In the data rows, the value 128 means zero.
Two rows play each game, the first against the second. How much does the first row win by? 15 is about a draw, 30 a big win and 0 a big loss. Wins can go round in a circle: one row can beat a second, the second a third and the third the first. Each row has two weighted sums of its numbers, A and B, taken from their middle values. A row wins by its A times the other's B, less its B times the other's A.
[205 112 149 162 111 149 144 146 199  91]
[136 137 148 142 184 197 154 113  94 195] ~ 11
[104 127 146 137 135 170 128  96  63 123]
[ 94 123  83 105  83  93 124  85  12 108] ~ 11
[100 184 118  74 127 137 136 136  36 107]
[ 82  96  65 120 108 107  81  55  31  78] ~ 13
[143 175 173 126 147 116 141  95 144 112]
[107  68 141  71 133 113  71 125  74 109] ~ 15
[ 83 122  70 111 121  75 182 151  88 132]
[ 88 125  85 121  90  92 177 102 102 146] ~ 17
[110 153 164 217 144  84 141 113 202 145]
[ 39 134 130 148 118 123 107 143 124 147] ~ 14
[247 156 114 175 172 151 158 143 147 199]
[104  98  91 130  81  81  97  91  78 124] ~ 14
[170 176 125 174 111 163 169 147 117 176]
[ 94 126 116 115 144 124 167  91 115 147] ~ 10
[ 88 119 122 165 148 121 192 115 149 144]
[119 110 108 154 143 138 182 121 140  90] ~ 13
[151 151 146 133 165 141  96 171 183 198]
[114 103 104  98 171 133 116 128 130 154] ~ 15
[105 140 118 105 119  92 149  71 160 130]
[135 156 140  76  96 134 139 144 120  95] ~ 18
[120 172 146  74 107 177 149 120 146  87]
[156  97 103 103 119 134  64 112 131 120] ~ 11
[ 91  94  95 152 181 135  99 158 166 116]
[ 87  54 172 145 159 137 134 221 136 169] ~ 13
[126 167 123 118  96 138 149 144 177 107]
[120 147  11 156 134 145 175 113  80 112] ~ 22
[129 172 101 162 144 226 205 173 142 120]
[158 150 137 112 133 187 192 157 124 157] ~ 21
[110 137  84 133 149 142 163 175  93 181]
[ 84 158 113 119 148 177 203 174  93 191] ~ 9
[ 98  97  66 137  79 136 121 167 112 183]
[149 181 104 133 166 146 188 122 227 197] ~ 18
[130 127 111 150 104  92 138 178 183 184]
[139 105  76 109 100 125 156 172 107  80] ~ 20
[155 129  98 128 123 111 106 122 131 128]
[156 128 116 179 133 136 143 113 148 170] ~ 13
[ 97  86 141 147 121 110 152 141 176 188]
[ 99 151  96 112 100 118 155 144 148 163] ~ 15
[139 106 125 172  60  97 117 124 118 154]
[120  77 109 127  56  83 123 114 122 111] ~ 16
[125 163 128 139  89 111 131 171 119 190]
[121 109 126 122 122  90  70 110 132 132] ~ 22
[214 128 163 171 196 122 163 124 222 179]
[152 131 169 124 120 136 160 128 147 179] ~ 8
[249 170 185 195 159 171 152 199 178 199]
[167 158 133 152 193 188 201 193 157 176] ~ 7
[128 157 191 153 147 167 181 124  96  87]
[121  99 204 119 138 149 111 121 110 132] ~ 18
[129 135 165 134 198 118 116 111 121  83]
[ 96 141 161 147 123 130 111 169 108 151] ~ 14
[179  86 123 140  62 123  93 125  70 141]
[181 123 172 183 137  87  81 159  78 165] ~ 22
[199 147 233 248 244 114 102 143  78 179]
[ 97 142 114 126 104 128 107  70  75  99] ~ 3
[120  72 192 191 181 135  99 194 157 186]
[106 111 147 195 192 128 130 134 197 120] ~ 28
[210 164  99 153  97 193 184 113  59 176]
[102 177  93 104 120 145 148 122 101 124] ~ 3
[143 176 146 146 126 149 117  65 124 109]
[127 150  76 150  69 133 119 134 136 140] ~ 15
[ 67 148 105  67 111 147 115 101 109 163]
[189 168 154  49 156 156 133 123 105 136] ~ 16
[131  94  99  77  54 202 158 109 112 117]
[123 143 130  42  68 113  88  53  78  64] ~ 10
[187 104 162 120  73 230 151 156 121 138]
[115 131  44  93 108 140  93  69 105 187] ~ 25
[203 185  74 160 105 127 118 114 106 141]
[156  72 204 168  99 152 176 161 122 172] ~ 10
[223 112 205 146 137 186 125 176 197 184]
[115  18  96 120  50 138 109 113 130 126] ~ 19
[161  69 189 179  97 165 155 145 188 160]
[125   0 205 205 135 154 120 176 160 178] ~ 14
[105  90 175 190 179 141 107 149 136 197]
[126  82 170 107 137 130 111 104 121  84] ~ 20
[ 69 110 179 162 130 127 123 176 130 206]
[111 160 212 159 170 158 164 118 129 165] ~ 11
[105 121 146 116 137 125 161  93  90 149]
[127 139  74 116  49 118  72 116 156 102] ~ 13
[125 198  95  72 111  86  50 166 156 100]
[147 183  74  50 100  74  33 139 108  88] ~ 14
[138 164  43  53  85 115  74 115 100 101]
[143 147  63 106 123 174 152 193 153 123] ~ 15
[146 209  69 138 177 196 148 153 146 103]
[130 195  80 132 154 195 196 153 130  94] ~ 14
[189 210 126 140 184 219 230 241 188 176]
[217 167  70 109 126 146 145 118  72 143] ~ 19
[136 171 155  89 124 117 183 170 136 145]
[109 134 155  50 107  84 119 108  77 142] ~ 17
[167 157 111  93 112  91 102  96 123  47]
[123 132 162  83  96  91  74  54  95  84] ~ 15
[102 145 100 108  86 138 115 114  96 123]
[ 95 123  60  79  59 109  83  27 114  92] ~ 12
[152 168 134 104  68 105  85 144 175 123]
[199 229 129 127  98 161 138 162 159 196] ~ 8
[126 204  76 129  98 151 161 157 103 203]
[176 116 133 122 111 135 180 107 112 213] ~ 19
[119 109 134 135  87 108 145 105 113 141]
[ 98  99 150 124 143 128  93 115 153 141] ~ 15
[ 94 121 210 168 128 151 159 184 190 188]
[ 59 120 174 212 162 136 132 167 173 191] ~ 15
[101 101 188 250 133 209 101 188 194 153]
[153  76 174 211 119 131 139 130 218 208] ~ 14
[164 112 230 236 212 169 183 176 211 230]
[123  73 159 178 134 130  92 119 117 185] ~ 13
[ 76  60 143 174 147 150  73 188 166 120]
[158 139 107 131  93 130 122 162  82 145] ~ 10
[110 190 104 109 150 158 157 136  94 120]
[220 199  92 111 135 112 146 104 120  79] ~ 13
[148 175 126  90 127 101 191  33 127  50]
[119 160 111 117 179 158 152 113  94 133] ~ 26
[118 126  18  91 204  78 189 164  52 114]
[162 148  65  48 152  75 140 177  79 105] ~ 13
[115 137 101  60 116  54  55 161  88  68]
[213 135 157  94 146  75 100 167 180  80] ~ 10
[218 162 128  75 103  86 104 157 168 118]
[128 132 113  35  39  38  15 132 149  89] ~ 19
[151 156  86  60 142 130 138 144 132 132]
[201 163 102  90 147 151 150 138 143 157] ~ 16
[134 144 102  72 108  84 126 141 127 164]
[177 127  84  97  43 104 100 125 161 134] ~ 16
[212 132  84 103 132 129 139 171 216  94]
[163 147 108  55  67  98  66 154 171 113] ~ 11
[ 96  97 167  83 114 146 163 151 119 105]
[ 71  71 158 122 132  74  92 134 117  97] ~ 6
